Look-ups in named tables: a row name and a column name give one cell, copied from the table.

vivaka =
columns: gikosal, lir, fik
mus: [112, 107, 73]
kef: [98, 160, 55]
lerud: [173, 198, 14]
sevifi: [111, 198, 34]
kudopi: [142, 166, 38]
bib: [72, 114, 82]
zino: [158, 180, 27]
fogitu: [117, 227, 20]

gikosal of bib: 72
gikosal of kef: 98
fik of sevifi: 34
gikosal of fogitu: 117
lir of mus: 107
fik of mus: 73
fik of kef: 55
Which row has the largest gikosal? lerud

Table tud
,saz,zol
sak,0.79,0.68
visu,0.77,0.70
logob,0.80,0.18
gifomu,0.75,0.64
lim,0.79,0.05
dode,0.77,0.14
tadi,0.81,0.76
koguda,0.71,0.78
bup,0.79,0.16
bel,0.81,0.78

saz of sak: 0.79
zol of sak: 0.68
saz of dode: 0.77
saz of tadi: 0.81
zol of bel: 0.78
saz of koguda: 0.71
zol of tadi: 0.76

beru =
         zev  gogas  nonone  nef  mir  fevob
ludefa    57     66      97   43   88     85
zavomus   70     70      71   71   70     72
kezut      7     68      69   61   77     33
geku      72     68      72   70   71     70
lop       31     40      44   65   76     63
zikizi    57     69      49   71   54     85

What is the fevob of zavomus in beru?
72
What is the zev of geku in beru?
72
What is the mir of zavomus in beru?
70
What is the gogas of zikizi in beru?
69
What is the nef of ludefa in beru?
43
What is the gogas of lop in beru?
40
What is the mir of ludefa in beru?
88
What is the nonone of zavomus in beru?
71
What is the nef of geku in beru?
70
What is the nef of zavomus in beru?
71
What is the gogas of ludefa in beru?
66
Row with the largest zev: geku

sinum:
,doku,buz,ref,nat,gepem,pobat,totadaz
sof,6.8,5.3,5.3,5.2,6.5,5.3,5.2
zok,6.7,5.4,4.3,2.2,7.9,6.3,6.0
pimilo,6.0,6.1,5.6,3.5,7.1,6.3,8.3
nor,6.1,3.2,6.2,7.2,5.3,5.7,6.4

pimilo, ref -> 5.6
zok, totadaz -> 6.0
zok, pobat -> 6.3
sof, ref -> 5.3
nor, pobat -> 5.7
zok, ref -> 4.3
pimilo, buz -> 6.1
zok, buz -> 5.4
sof, buz -> 5.3
nor, buz -> 3.2
sof, doku -> 6.8
zok, doku -> 6.7
sof, gepem -> 6.5
zok, gepem -> 7.9
Which row has the largest ref? nor

Table vugul
	nabiki	firemo	renaku	gilabas
faroz	69	57	23	61
gos	22	86	68	60
ragasin	45	84	66	60

What is the renaku of gos in vugul?
68
What is the firemo of ragasin in vugul?
84
What is the nabiki of faroz in vugul?
69
What is the gilabas of ragasin in vugul?
60
What is the renaku of faroz in vugul?
23
What is the gilabas of gos in vugul?
60
What is the renaku of ragasin in vugul?
66
What is the firemo of gos in vugul?
86
What is the nabiki of ragasin in vugul?
45
What is the nabiki of gos in vugul?
22
What is the gilabas of faroz in vugul?
61

lev.csv
,miz,dozog,biv,ritopat,gop,gake,luvib,mil
vunizuk,59,113,130,140,79,74,69,126
vul,38,30,179,28,151,140,180,99
fidal,48,58,173,89,112,89,69,121
teka,87,59,44,103,110,95,58,46
ranudu,81,101,107,130,114,87,71,87
nitun,37,57,191,71,120,153,171,110
siz,43,54,169,80,107,156,164,92
pusopal,56,54,148,114,73,183,139,71
pom,77,33,47,74,113,117,93,38
kep,70,115,90,108,112,60,77,105
baref,60,71,133,113,80,146,130,81
zif,69,71,50,137,58,97,100,59

What is the luvib of fidal in lev? 69
What is the ritopat of zif in lev? 137
What is the biv of pom in lev? 47
What is the miz of nitun in lev? 37
What is the mil of zif in lev? 59
What is the mil of pusopal in lev? 71
What is the ritopat of kep in lev? 108
What is the ritopat of fidal in lev? 89
What is the luvib of siz in lev? 164
What is the dozog of pom in lev? 33
What is the luvib of nitun in lev? 171
What is the dozog of zif in lev? 71
What is the gop of nitun in lev? 120
What is the luvib of teka in lev? 58
What is the mil of ranudu in lev? 87
What is the gop of fidal in lev? 112
What is the ritopat of siz in lev? 80
What is the dozog of siz in lev? 54

